In the data rows, 128 means zero.
Here are some points:
[144 146 143 143 146 138 145 147 149 137 142]
[166 161 163 165 160 163 159 158 156 158 161]
[145 148 146 144 146 149 149 154 153 153 155]
[180 179 184 179 180 179 176 177 176 180 176]
[116 118 115 116 109 111 107 103 103  97  97]
[158 159 161 157 159 159 159 154 157 158 160]
[156 158 160 157 157 157 157 152 150 149 153]
[72 70 74 73 75 73 74 73 74 73 76]
[131 134 131 134 133 132 132 133 128 130 127]
[156 159 152 154 156 153 150 149 144 143 144]
[141 137 140 135 134 134 135  69  65  67  67]
[ 62  70  63  68  66  70  64 161 160 161 160]
[ 84  84  85  86  86  85  86 151 149 148 147]
[113 112 111 117 119 138 136 134 112 113 110]
[154 156 149 154 154 151 153 152 153 156 160]
[146 144 148 147 148 151 149 152 136 135 135]
[79 79 82 79 78 65 63 64 72 68 73]
[ 69  71  72  70  78  81  80  78  82  79 161]
[165 168 166 168 168 165 161 162 163 156 153]
[105 101 104 105 104 105 105 106 112  65  65]
[ 83  85  86  85  91  94  96  99  91  96 163]
[154 158 153 166 165 165 159 160 164 160 160]
[79 83 80 79 74 79 73 75 71 71 71]
[ 54  61  58  60  61  63  84  85  87 150 148]
[125 128 108 107 103  99 101  95  95  97  98]
[130 130 129 126 130 129 137 142 145 146 147]
[73 76 76 70 74 70 71 76 71 76 78]
[147 152 151 156 154  68  63  65  61  60  56]
[157 157 157 156 159 160 162 165 162 168 167]
[141 146 150 154 154 157 159 160 164 168 172]
[162 162 157 157 157 156 153 152 152 155 152]
[106 110 107 112 113 112 108 107 107 111 117]
[71 75 72 68 73 70 75 73 70 77 71]
[63 60 65 64 61 61 62 63 62 65 69]
[142 145 145 148 145 153 148 150 152 166 162]
[161 157 161 155 155 153 148 149 147 146 144]
[89 85 89 86 84 86 79 79 79 78 77]
[120 120 127 129 128 133 131 133 132 139 135]
[152 150 154 156 153 158 159 161 154 158 160]
[119 123 121 122 126 130 126 151 147 148 145]
[128 131 132 135 137 139 140  79  73  63  63]
[145 152 154 154 154 154 159 161 160 159 164]
[148 153 154 154 152 149 111 110 109 104 107]
[140 140 137 138 142 141 144 149 150 150 153]
[ 94  97  96 100  98  95  98  81  82  84  81]
[136 139 140 140 144 144 146 147 146 148 153]
[70 72 77 77 75 74 72 77 76 75 73]
[145 146 145 151 149 119 118 117 121 119 122]
[150 146 150 143 142 146 141 145 141 146 143]
[148 141 143 144 143 144 140 152 160 156 152]
[112 112 108 110 104 108 112  60  51  54  54]
[177 174 177 175 179 177 176 171 172 174 172]
[160 158 157 156 156 155 146 149 146 147 140]
[140 141 142 147 145  78  76  78  74  75  71]
[157 157 154 153 151 152 148 145 147 141 140]
[143 144 141 151 147 155 151 153 151 148 145]
[ 64  65  65  67  68  73  85 146 144 144 143]
[ 98  98 103 103  98 104 102 107 109 107 112]
[174 166 162 162 163 164 160 161 159 160 162]
[151 147 148 147 152 149 150 150 148 152 153]
[110 116 114 116 113 111 112 105 108 107 109]
[138 137 138 136 144 142 140 139 142 150 150]
[82 80 82 80 80 78 76 76 80 73 79]
[ 98 100 100 105 109 109 113 114 116 120 128]
[149 160 155 157 157 154 155 154 153 153 155]
[144 147 148 150 156 155 159 158 164 165  76]
[138 134 131 136 136 117 116 111 112 112 116]
[74 70 72 69 70 65 66 65 63 62 58]
[150 144 152 147 152 147 155 151 153 160 157]
[131 131 128 133 130 129 127 126 131 126 130]
[139 136 131 143 137 137 140 134 132 137 137]
[131 132 135 139 142 117 109 108 109 146 147]
[149 147 151 151 147 118 119 119 122 125 122]
[109 108 106 111 106 124 125 147 145 145 142]
[142 138 137 142 145 147 151 147  63  65  65]
[103 117 115 114 117 114 115 118 118 115 120]
[60 56 63 57 57 56 62 54 62 63 59]
[150 122 122 123 119 121 122 121 137 140 141]
[146 147 150 150 152 149 154 151 151 154 156]
[135 131 133 136 134 138 134 136 141 131 135]
[120 120 112 117 116 112 108 103 108  99  99]
[145 146 148 149 135 139 138 129 131 129 126]
[116 118 118 114 117 119 116 115 118 116 114]
[145 145 142 143 148 151 139 142 138 139 143]
[134 136 139 141 146 145 151 151 155 154 158]
[141 144 143 148 136 108 111 106 109 108 113]
[114 112 116 127 127  87  85  85  87  84  85]
[139 143 145 142 144 151 152 154  74  68  70]
[135 133 134 130 131 126 126 127 128 124 125]
[ 75  78  82  84  85  89  89 151 152 149 146]
[ 96  96  96  95  99  94  97 101  96 100 101]
[66 71 71 74 71 71 71 62 62 60 58]
[133 128 134 133 136 136 136 139 140 143 145]
[167 165 173 167 164 168 164 168 160 161 159]
[103 101 105 105 108 109 105 107 114 114 126]
[102 100 103 102 113 128 133 136 138 138 139]
[148 151 142 147 140 142 147 145 135 136 132]
[127 127 127 125 126 128 126 126 126 126 125]
[110 111 107 112 111 115 121 120 147 144 137]
[103 102 110 112 108 114 111 114  74  73  70]
[100  99 102 103 134 131 129 129 133 137 140]
[189 182 180 183 183 177 182 179 173 181 179]
[105 111 114 119 116 117 117 124 126 127 133]
[161 162 160 160 157 149 151 143 145 144 146]
[ 92 100  96 102 107 111 109 121 117 115 116]
[ 62  57  60  65  62  58 141 139 137 141 142]
[153 157 153 150 147 151 145 142 145 141 141]
[107 108 111 112 117 111 117 118 117 126 130]
[ 83  80  81  80 147 144 141 145 132 131 126]
[98 98 94 94 97 92 96 99 96 99 94]
[161 160 157 158 155 154 154 152 150 149 149]
[148 146 147 146 110 107 108 109 110 117 120]
[157 162 163 158 163 162 158 162 166 160 161]
[167 168  79  76  75  72  68  69  66  63  61]
[134 134 130 133 141 140 146 143 148 150 154]
[116 116 114 112 112 111 102 107 102  96  92]
[159 160 158 159 156 158 151 150 156 151 151]
[144 148 143 148 146 150 148 156 151 157 155]
[ 92  92 100  96  99  95  94 115 115 123 118]
[181 190 188 181 188 194 188 190 186 191 189]
[106 110 106 108 109 112 112 137 136 139 137]
[143 145 145 142 145 144 148 147 152 152 154]
[179 185 182 181 184 178 181 183 179 181 184]
[103 105 104 106 102 101 115 109 109 112 114]
[158 158 150 150 150 147 148 145 144 144 145]
[112 105 106 113 107 109 106 101 105 103 105]
[106 106 109 144 146 140 146 140 135 139 140]
[140 140 148 142 141 144 143 143 148 150 152]
[144 147 149 149 147 148 156 155 154 156 156]
[125 125 122 127 123 122 123 119 122 122 123]
[143 138 139 140 134 138 134 138 146 145 149]
[78 81 82 76 77 77 79 78 79 80 82]
[161 163 162 159 155 158 161 157 160 165 164]
[66 61 61 66 62 62 65 65 65 65 66]
[108 107 112 111 112 117 116 119 122 123 130]
[152 149 148 150 143 146 144 138 138 144 145]
[134 135 131 126 132 134 132  68  70  69  71]
[109 108 104 109 109 111 112 108 118 118 120]
24 more points follow, each with its number after it:
[145 141 138 140 137 134 129 134 125 129 128] 0
[ 61  63  67  63  68  68  68 159 160 159 156] 1
[109 108 107 110 111 112 114 115 113 117 119] 2
[135 138 136 140 140 111 114 110 113 111 117] 3
[126 128 121 122 121 118 115 113 106 109 101] 4
[ 76  77  79  72  77 115 113 136 138 133 135] 5
[111 112 113 111 110 110 105 103 107 107 107] 6
[138 139 147 146 148 127 127 124 121 120 122] 7
[142 145 149 152 157 160 159 162 167 167 169] 8
[165 174 168 173 173 170 166 170 171 167 167] 9
[144 135 136 137 143 144 143 145 146 138 144] 10
[105 101 106 109 111 112 113 118 111 117 119] 11
[127 127 125 125 127 126 129  84  84  79  78] 12
[109 111 110 113 115 121 117 126 122 127 124] 13
[ 65  64  66  61  66  61 151 144 144 143 151] 14
[162 162  95  93  93  86  83  85  82  82  80] 15
[ 91  99  99 104 165 167 166 165 165 163 162] 16
[155 157 157 157  95  94  96  90  94  90  89] 17
[126 129 137 137 137 133 133 131 131 147 145] 18
[164 161 163 164 163 160 141 141 140 139 143] 19
[137 136 134 135 134 135 138 135 138 135 133] 20
[130 128 129 129 132 128 122 123 124 120 119] 21
[159 160 165 164 169 167 168 168 172 172 172] 22
[124 121 125 123 126 121 126 124 123 125 127] 23
Which three of these numbered points are nearest to each point below, ignoring the 2 directions in which the first points spread most? Their numbers follow each, nearest first.
[ 78  87  86  92 173 174 171 169 171 167 165] > 16 12 5
[126 127 136 136 136 133 133 130 130 153 150] > 18 22 23
[ 97  95  97  99 101 102 101 105 100 102 104] > 11 13 2
[188 189 184 187 188 189 186 185 179 185 185] > 2 23 0
[171 142 141 143 138 139 140 140 136 139 141] > 0 10 20
[149 147 153 159 154 161 162 166 164 167 167] > 11 2 8
[129 132 141 138 142 115 115 111 107 106 110] > 7 3 22
[171 165 165 166 163 167 168 161 163 160 155] > 20 2 23
[ 83  91  92  97 159 161 160 158 158 157 155] > 16 12 5
[104 110 109 119 122 121 122 123 125 127 128] > 8 22 11
[112 112 112 111 111 111 115  57  57  53  49] > 12 8 11
[142 137 141 143 139 136 137 135 105 106 104] > 11 13 2
[139 136 138 143  71  73  72  71  71  67  71] > 17 1 3
[151 147 144 145 146 139 105 103 103 102 102] > 19 6 21
[169 174 172 175 174 172 166 171 171 170 166] > 9 21 6
[146 127 130 135 136 131 141 141 144 139 143] > 10 20 23
[65 66 66 70 70 68 69 72 71 73 71] > 13 2 21
[155 152 150 149 151 145 146 138 141 118 120] > 10 20 21
[164 166 164 167 164 163 167 163 164 156 156] > 20 9 23
[55 51 54 61 57 64 65 68 65 69 72] > 11 13 2
[152 148 151 153 152 154 149 154 154 151 150] > 21 20 2
[64 63 63 64 65 64 62 68 68 65 69] > 21 13 6
[113 110 110 105 103 111 109  56  59  56  53] > 12 5 8
[ 81  83  86  85  88  87  87  93  94 136 135] > 18 19 6
[148 146 145 149 149 153 151 154 153 158 156] > 2 13 23
[111 107 110 111 111 117 116 119 149 145 147] > 6 21 19
[101  98 101 100 104 108 110 114 112 148 154] > 18 19 2
[138 132 138 131 139 142 145  59  58  56  57] > 12 5 8
[161 160 156 158 160 161 152 153 155 151 152] > 21 6 20
[ 89  95  96 102 109 109 109 111 124 123 128] > 8 22 2
[115 113 115 117 120 117 110 110 111 112 107] > 21 13 22
[140 139 149 149 151 144 141 142 141 145 141] > 22 7 8
[112 106 108 109 113 117 117 123 124 120 125] > 10 2 21
[ 80  80  83 125 164 160 159 154 156 156 157] > 16 12 8
[86 84 78 80 77 77 77 74 76 75 74] > 20 4 6
[162 170 169 166 168 162 161 166 163 164 160] > 9 4 21
[136 132 135 131 137 140 143  76  75  73  63] > 12 5 8
[129 134 140 160 158 155 153 150 150 152 151] > 8 11 22
[143 139 145 142 148 148 142 139 137 135 134] > 11 8 21
[150 150 149 149 149 152  87  82  82  79  79] > 19 6 21
[92 90 95 92 92 92 89 87 87 84 84] > 21 6 22
[161 159 157 160 157 159 162 160 160 160 158] > 20 2 23
[151 150 147 150 151 145 137 138 139 136 136] > 21 6 9
[117 120 117 116 110 108 109 109  99 105  98] > 4 0 20
[74 75 73 72 67 66 66 70 64 67 60] > 4 20 0
[145 125 124 124 122 119 121 121 124 126 123] > 0 20 4
[109 105 107 111 106 106 109 106 109 159 155] > 18 19 3
[113 114 109 109 109 104 107 101 102 100  99] > 20 4 23
[156 154 160 156 161 158 159 160 159 163 163] > 23 22 2
[104 106 102 109 109 114 117 146 153 148 158] > 9 21 0
[ 87  85  88  89  89  87  90 173 170 169 167] > 1 0 3
[ 59  58  52  57  58  55 145 137 136 133 133] > 14 12 20
[124 122 126 122 123 124 129 127 130 132 135] > 23 2 20
[164 170  73  75  69  76  67  62  67  65  61] > 15 17 0
[142 144 147 150 154 158 157 160 163 164 163] > 8 22 2
[104 107 114 114 116 118 116 109 108 103 107] > 8 11 22
[150 144 150 149 153 152 156 158 159 124 124] > 10 5 20
[118 119 114 115 111 110 112 104 102 102 100] > 20 4 2
[191 184 183 192 189 194 194 189 188 192 190] > 2 11 23
[159 163  87  91  86  91  84  63  66  65  62] > 15 0 4
[133 130 129 134 129 124 122 120 121 116 118] > 21 20 6
[147 146 145 144 154 149 102 105 104 102 146] > 19 3 18
[ 59  60  55  56  62  58  62 156 155 157 146] > 1 0 4
[ 99  97 101  99  98  98  93  93  96  98  99] > 6 21 22
[117 112 101  99 102 105 102 115 115 115 119] > 0 4 20
[74 77 77 77 74 72 72 77 79 82 84] > 6 21 9
[ 53  55  55  57  62  63 142 141 141 137 135] > 14 12 20
[147 140 142 144 140 139 138 136 139 143 103] > 4 20 13
[83 84 81 81 78 76 76 80 76 77 72] > 4 20 21
[135 132 132 138 140 137 112 116 118 120 119] > 19 21 6
[129 129 128 133 136 139 137  73  71  67  68] > 12 8 5
[ 62  62  64  59  58  62  67 158 157 155 152] > 1 0 4
[193 198 196 197 195 195 194 194 194 188 193] > 9 23 20
[134 135 133 132 139 144 145 146 122 126 128] > 11 13 2
[101 109 112 119 118 116 113 111 110 112 109] > 8 13 22
[116 114 117 132 133 139 136 138 141 142 148] > 8 11 13
[ 51  52  55  58  63 114 114 142 144 139 140] > 5 12 13
[88 88 87 92 89 90 83 86 79 79 78] > 13 11 21
[161 175 169 171 173 169 168 167 166 165 167] > 9 22 8
[67 65 73 71 68 76 68 74 73 72 72] > 13 21 11
[150 151 157 155 163 159 161 164 165 128 130] > 10 5 21
[ 52  55  55  48  47  55  59 144 136 139 141] > 1 0 4
[ 52  55  53  56 105 105 109 111 113 117 117] > 16 12 8
[113 110 109 115 110 105 104 104 105 101 104] > 21 6 20
[148 146 146 145 146 144 137 140 139 129 123] > 21 20 4
[106 106 104 106 108 108 106 108 106 109 111] > 2 13 21
[138 133 138 144 146 121 113 113 107 109 110] > 7 3 19
[ 70  69  68  68  70  74 155 155 157 153 153] > 14 12 20
[150 148 155 154 154 155 126 124 125 125 127] > 19 6 21
[146 145 146 144 140 141 136 134 143 143 142] > 6 21 19
[ 53  55  55  58  62 100 101 123 125 121 122] > 5 12 13
[154 158 158 157  78  75  79  70  77  71  70] > 17 1 3
[ 81  85  83  81  84  85  84  89  91 145 146] > 18 19 3
[ 73 117 112 110 111 107 107 109 109 111 112] > 9 8 18
[115 118 118 120 132 138 138 139 146 146 147] > 8 13 22
[159 158 156 155 154 152 147 148 142 142 142] > 0 4 21
[119 121 114 116 112 111 110  98 101  98  93] > 20 4 6
[114 111 112 116 118 119 119 122 125 160 162] > 18 19 6
[138 143 141 147 147 110 115 110 112 111 118] > 3 7 9
[114 109 113 123 121 120 115 113 110 111 106] > 11 13 8
[137 138 138 139 144 150 145 145  69  61  65] > 5 11 13
[49 47 50 59 56 64 65 73 68 73 78] > 11 13 8
[129 128 121 128 119 117 115 118 118 118 118] > 0 4 6
[138 141 142 142 144 148 147  68  61  64  64] > 12 8 5
[197 199 199 204 202 199 197 200 199 199 198] > 9 23 22
[118 113 119 117 118 124 122 125 153 150 152] > 6 19 21
[151 148 147 149 120 119 117 114 110 112 110] > 0 6 3
[155 157 151 155 145 145 148 141 140 138 135] > 20 4 0
[105 106 105 114 109 114 112 153 157 158 162] > 0 9 19
[100  95  99  97 101 105 108 111 109 154 162] > 18 19 23
[105 109 104 107 111 120 117 118 109 113 108] > 13 11 2
[135 137 144 143 146 151 107 112 118 116 118] > 19 6 21
[100 101 105 107 107 150 113 116 114 110 108] > 5 12 13
[110 115 112 117 121 124 123 131 128 127 127] > 13 8 11
[ 85  91  85  88  86  89  85 158 158 159 156] > 1 0 4
[109 105 109 104 103 103  99 115 116  80  78] > 10 21 20
[134 128 146 148 145 147 147 145 145 154 151] > 11 18 8
[132 134 132 132 140 139 145  59  59  58  65] > 12 8 11
[129 134 134 142 140 143 143 150 150  73  72] > 5 10 20
[136 141  55  52  51  52 106 104 106 141 150] > 15 17 0
[ 92  98 102 105 147 140 140 141 147 140 111] > 16 12 5
[116 119 117 120 120 123 128 129 134 132 129] > 20 2 13
[124 122 119 128 123 122 124 121 119 123 123] > 2 23 20
[151 154 156 157 158 118 115 116 119 118 123] > 3 7 19
[149 153 151 154 151 150 155 155 135 140 140] > 11 2 13
[ 89  93  97 100 107 113 110 145 150 148 150] > 21 9 13
[140 138 140 145 147 129 122 123 119 122 122] > 7 19 3
[145 150 148 144 146 147 150 149  68  61  61] > 5 11 13
[140 143 140 137 142 109 109  76  71  74  67] > 7 18 22
[144 142 151 148 152 154 156 155 166 163 161] > 22 8 23
[110 109 112 113 109 110 107 111 116 115 120] > 6 21 22
[148 151 146 149  68  70  67  61  58  58  56] > 17 1 3
[142 141 145 143 140 146 105 110 109 105 108] > 19 6 21
[166 168 172 178 169 169 166 171 173 164 164] > 9 21 20
[127 133 136 140 139 113 115 104 109 102 107] > 7 3 9
[144 138 141 146  64  66  61  58  57  59  57] > 17 1 3
[161 163 162 166 168 170 167 172 171 172 172] > 2 13 21
[168 171  86  88  91  90  89  89  86  87  84] > 15 0 4
[145 145 148 146 144 149 117 121 121 117 120] > 19 6 21
[153 156 164 166 165 166 164 169 161 165 166] > 11 8 22
[152 147 150 143 141 140 141  54  49  54  52] > 12 8 2
[118 122 122 127 129 129 105 105 102 134 132] > 18 19 6
[151 152 150 151 154 115 118 113 118 118 121] > 3 7 19
[153 156 150 111 116 160 159 156 154 153 150] > 5 20 4
[ 66  69  67  66  64  67 146 146 148 147 151] > 14 12 20
[77 82 79 81 81 61 60 63 63 62 60] > 7 9 3
[ 47  50  54  57  60  63  63 145 146 140 138] > 1 0 9
[156 160 158 160 162 162 163 167 160 164 164] > 2 23 13
[151 150  67  63  64  65  48  53  55  51  52] > 15 1 0
[ 58  56  59  61 110 112 109 103 111 115 115] > 16 12 8
[158 168 165 168 169 166 166 166 165 166 167] > 9 22 2
[ 74  71  75  75 117 120 117 120 110 115 113] > 16 12 5
[ 74  70  73  74  75  71 157 158 156 155 154] > 14 12 20
[ 59  65  59  64 104 105  99  96  95  96 100] > 16 12 8
[155 157 159 158 162 155 153 153 155 156 155] > 22 6 23
[92 92 91 90 88 89 90 97 91 95 93] > 4 0 20
[153 150 155 154  70  75  65  68  68  65  62] > 17 1 3
[165 160 169 165 163 161 161 161 158 162 158] > 23 6 22
[66 70 66 69 62 69 63 62 68 69 70] > 6 20 2
[151 148 151 158  86  89  90  90  70  67  69] > 17 1 0
[99 98 92 94 92 93 93 91 93 92 92] > 20 4 6
[109 114 117 118 119 123 119 118 124 122 123] > 8 22 6
[137 138 139 140 144 151 147 146  66  60  64] > 5 11 13
[92 92 90 88 87 90 91 88 91 89 86] > 20 4 6
[ 54  48  53  59 108 109 110 112 114 112 145] > 16 12 8
[156 156 153 153 153 159 124 121 121 124 122] > 19 6 21
[120 115 112 117 115 109 107 109 101  94  99] > 10 21 0
[ 99 100  99 105 148 146 152 148 149 156 155] > 16 12 8
[171 169 173 176 178 175 172 171 167 171 170] > 11 2 22
[175 184 177 176 180 180 180 181 181 178 185] > 9 2 23
[68 65 68 68 65 66 69 69 69 69 66] > 20 13 2
[ 99  92  96  95  94  97  97  98 100  97  95] > 20 21 2
[ 59  58  54  52  51  54  55 134 135 142 139] > 1 0 4
[140 140 138 138 144 142 146  80  80  78  85] > 12 8 11
[106 111 109 104  97 105  97  96 100  98 102] > 6 20 21
[ 79  80  78  81  79  78 149 145 136 140 138] > 14 12 20
[116 114 114 111 115 114 117 119 121 122 121] > 20 23 2
[ 95  93  96  95  93 104  97  99 100  99  98] > 13 2 6
[103 100 101 100 101 102  99  98 120 117 116] > 6 21 20
[144 146 142 140 146 138 134 135 135  99  97] > 10 21 20
[151 150 151 160 156 157 156 153 151 148 146] > 11 8 13
[165 164 169 173 172 176 176 177 174 178 179] > 11 2 8
[ 89  93  98 102 138 134 138 138 140 140 137] > 16 12 8
[132 129 135 134 137 113 113 119 119 117 117] > 7 3 21
[ 54  56  54  54  57  58  62 139 149 153 148] > 1 0 3
[151 152 154 118 118 114 113 147 142 138 139] > 1 0 17
[160 160 161 163 160 131 131 133 132 128 135] > 3 7 19
[148 146 145 145 148 138 136 140 137 144 141] > 0 23 6
[142 147 145 140 136 135 135 137  97 100 100] > 11 13 4
[132 135 130 130 132 128 127 130 130 128 132] > 9 6 21
[59 55 58 55 56 54 52 55 61 65 66] > 6 21 23
[106  99 101 103  98 100  96  99  98  85  86] > 10 21 20
[136 139 134 137 144 145 148 151 152 151 155] > 2 22 20
[128 133 126 127 127 125 124 124 116 118 115] > 4 2 13
[116 116 114 113 115 115 112 112 121 119 119] > 6 21 20
[91 67 66 63 67 66 64 63 66 66 67] > 10 0 20
[ 66  60  60  60  61  58  59  51  60 101  99] > 18 19 6
[116 112 106 110 108 110 108 108 113 108 106] > 20 4 21
[113 115 109 111 109 106 103 102  96  97  92] > 4 20 13
[153 150 153 151 150 146 140 146 137 135 139] > 0 21 23
[134 126 130 127 128 126 128 125 125 118 123] > 10 20 23
[109 117 113 113 112 117  60  59  51  50  50] > 19 6 13
[149 155 163 161 162 160 157 159 163 159 161] > 22 8 9
[112 113 110 108 110 108 105 102 108 111 110] > 6 21 20
[135 132 140 136  59 110 105 105 108 106 109] > 17 0 6
[145 141 146 144 148 149 144 143 140 139 138] > 11 13 2
[ 77  76  79  80 118 122  99  94  99 102 102] > 16 12 8
[ 79  80  79  77  63  69  73 131 130 137 135] > 1 0 4
[164 170 118 116 119 115 113 152 149 148 151] > 15 1 0
[119 117 112 112 115 115 115 112 118 116 115] > 20 6 21
[139 143 146 146 145 153 131 134 134 136 144] > 19 6 8
[107  86  90  90  91 104 106 138 138 135 133] > 10 0 4
[156 157 158 160 157 121 121 125 122 119 126] > 3 7 19
[148 148 146 150 149 152 150 150 147  91  82] > 5 10 20
[138 139 143 142  81 119 117 115 115 147 143] > 17 0 18
[ 80  82  80  83  82  82 151 147 146 148 146] > 14 12 20
[104 105 103 102 106 110 108 132 126 128 125] > 4 0 21
[143 145 151 146 146 148 120 117 119 119 123] > 19 6 21
[150 154 150 155 116 115 115 108 140 138 132] > 17 3 6
[151 150 146 148 156 153 150 156 160 162 162] > 21 6 2
[ 73  76  75  78 117 117 122 123 124 129 129] > 16 12 8
[115 111 106 106 105 106 107  55  54  54  57] > 12 2 8
[134 136 139 139 144 115 111 113 112 112 104] > 7 3 9
[134 133  53  54  58 110 108 108 104 112 114] > 15 5 4
[ 79  83  82  78  75  83  84 149 145 145 148] > 1 0 4
[138 141 142 139 143 143  62  61  57  53  49] > 19 6 21
[ 95  94  94 101  96 101 100 131 134 136 139] > 0 21 9
[ 58  56  58  58  63 113 107 110 113 111 111] > 5 12 13
[179 174 172 180 177 181 182 178 179 183 181] > 2 20 23
[147 141 142 138 134 137 135 137 139 104 104] > 10 20 5
[59 65 58 60 62 58 62 60 59 64 64] > 2 4 20
[135 133 135 132 132 130 113 113 107 105 108] > 19 21 6
[162 166 166 168 167 159 156 156 157 157 153] > 9 6 21
[108 113 107 112 112 111 113 116 115 118 119] > 2 9 20
[103  97 102 103 102 108 107 111 147 143 145] > 6 19 21
[142 141 103 101 104 104 104 131 133 130 130] > 15 0 1
[ 95 104 103 105 107 101 109 162 160 156 159] > 1 9 0
[131 130 136 138 109 108 113 116 115  68  64] > 1 20 9
[152 149 149 145 148 145 143 155 149 143 145] > 0 21 4
[140 135 139 134 137 135 142 146 143 148 153] > 23 0 2
[102 105 110 111 114 115 112 109 108 106 111] > 8 11 22
[ 78  78  77  78  79  79 148 144 144 144 144] > 14 12 20
[154 157 160 158 161 161 158 158 160 160 159] > 22 6 21
[144 140 145 146 106 104 106 109 111 115 115] > 17 3 0
[144 146 146 147 154 148 153 149 154 153 153] > 22 23 8
[ 80  83  81  81  85  87  85  91  93 157 158] > 18 19 3
[152 156 154 115 108 107 105 104 136 132 132] > 17 3 15
[155 154 158 155 156 161 161 145 146 150 153] > 2 23 22
[ 57  64  66  65  69 146 147 142 145 139 137] > 5 12 16
[ 92  91  91  90  94  90 158 154 154 153 158] > 14 12 20
[ 74  75  77  74 117 112 110 107 107 112 113] > 16 12 8
[ 91  89  91  92  93  89 155 156 155 154 153] > 14 20 12
[147 147 147 148 149 117 113 113 114 112 115] > 3 7 19
[ 67  63  66  70  68  63 129 126 125 128 128] > 14 12 20
[165 160 161 161 162 163 155 156 154 152 155] > 21 2 6
[132 135 133 140 109 114 108 117 113 119 122] > 0 19 3
[107 117 113 117 111 113 116 115 117 135 136] > 18 6 2
[112 114 117 156 165 161 157 150 150 148 148] > 16 12 8
[158 157 119 116 120 121 113 116 118 117 114] > 15 0 4
[141 141 144 143 145 157 156 151 149 149 153] > 11 2 8
[119 117 113 119 112 114 116 115 119 143 143] > 18 6 0
[137 137 134 141 142 144 143  60  60  53  56] > 12 8 5
[74 69 72 67 67 66 67 58 59 59 55] > 20 6 2
[164 166 161 167 125 121 118 124 119 121 113] > 17 1 3
[148 146 145 144 155 151 150 151 165 162 160] > 21 6 22
[ 96  96 101 103 108 103 113 113 110 124 125] > 11 18 23
[ 83  82  80  81  82  86 148 147 150 146 146] > 14 12 20
[108 111 108 109 114 116 119  78  73  75  75] > 12 8 11
[129 131 134 139 147 111 111 107 104 104 110] > 7 3 18
[139 138 140 136 137 141 141 141 146 150 149] > 6 23 20
[172 171 170 170 169 169 168 167 167 164 165] > 20 23 2
[172 175 178 178 175 175 173  85  85  88  86] > 12 8 11
[146 151 153 150 154 153 148 153 159 152 154] > 21 9 6
[140 143 137 136 135 135 134 128 132 130 125] > 20 4 6
[144 141 137 141 142 138 142 143 141 141 140] > 20 2 23
[143 141 143 144 104 107 104 100 104 104 104] > 17 0 3
[150 153 152 155 157 162 156 156 153 153 150] > 13 8 2
[151  88  85  86  83  84  79  79  78  78  79] > 0 10 20
[135 140 142 147 148 145 146  59  62  62  61] > 12 8 11
[148 145 145 147 149 151 151 153 151 153 156] > 2 23 11
[161 164 158  82  86  82  76  81  81  81  79] > 15 17 1
[118 121 123 126 127 124 124  58  61  61  61] > 12 8 11
[152  85  88  88  88  89  87  86  88  84  88] > 10 0 20
[146 155 153 161 162 159 159 167 166 168 167] > 9 8 22
[113 113 108 109 112 111 112 111 116 117 114] > 20 6 4
[118 118 114 116 112 115 120  80  74  77  68] > 12 2 13
[153 157 158 151 152 123 118 120 127 129 128] > 3 7 19
[148 151 152 151 114 112 109 109 110 106 108] > 17 3 0
[188 190 190 194 192 189 187 189 187 188 186] > 9 23 22
[123 115 118 118 113 114 113 111 115 110 109] > 20 21 6
[150 151 150 150 152 123 124 121 125 125 129] > 3 7 19
[106 106 109 107 106 108 146 146 143 141 135] > 20 23 12
[ 59  58  59  58  63 100 102  97  98  99 139] > 12 5 8
[132 132 128 130 128 128 126 123 118 120 113] > 4 20 13
[134 135 135 132 130 151 144 142 143 143 137] > 13 5 20
[153 157 158 161 163 126 125 121 120 121 123] > 3 7 19
[112 119 116 118 117 112 113 107 111 107 108] > 9 22 6
[136 134 132 139 139 137 110 103 104 104 104] > 19 6 21
[150 145 150 148 159 158 153 151 148 145 143] > 11 10 8
[144 141 142 140 150 139 144 146 148 151 152] > 23 22 21
[169  76  78  73  75  75  71  74  65  70  68] > 15 0 10
[156 163 157 157 159 154 156 154 149 148 152] > 9 23 2
[111 112 112 111 114 111 110 110 116 124 122] > 6 22 23
[ 94  98  96  98 102 100  99  98 102 100 166] > 19 3 18
[ 90  92  91  91  88  91 151 151 153 152 156] > 14 20 12
[64 63 64 65 58 64 59 60 64 64 66] > 6 21 20
[107 104 101 106 106 117 112 118 121 119 115] > 13 20 21
[124 122 121 117 116 122 120  80  82  81  78] > 12 2 8
[156 157 153  95  99  99  93  97  97  98  96] > 15 17 1
[114 113 116 128 132 132 132 138 135 142 140] > 11 8 13
[126 123 122 123 123 119 115 115 115 140 135] > 18 19 6
[101 105  96  99 103 106 102 143 143 137 132] > 4 0 21
[147 152 151 155 155  89  86  88  85  84  82] > 3 7 1
[108 106 110 110 111 112 161 156 159 150 154] > 14 12 20
[164 165 168 168 130 124 124 124 123 119 118] > 17 3 0
[126 124 127 129 129  88  89  88  91  87  90] > 3 7 19
[52 56 55 60 58 62 65 68 70 77 75] > 13 2 8
[ 96  98  91  92  96 111 109 109 115 143 142] > 18 2 6
[143 152 151 148 154 154 152 158 155 155 159] > 9 22 2
[150 154 149 154 159 160 156 158 161  75  75] > 5 10 20
[ 50  53  51  55  58  59 115 113 115 113 114] > 14 12 20
[93 88 92 91 70 67 69 65 61 62 61] > 0 6 20
[135 135 131 132 132 127 122 124 120 114 116] > 21 9 0
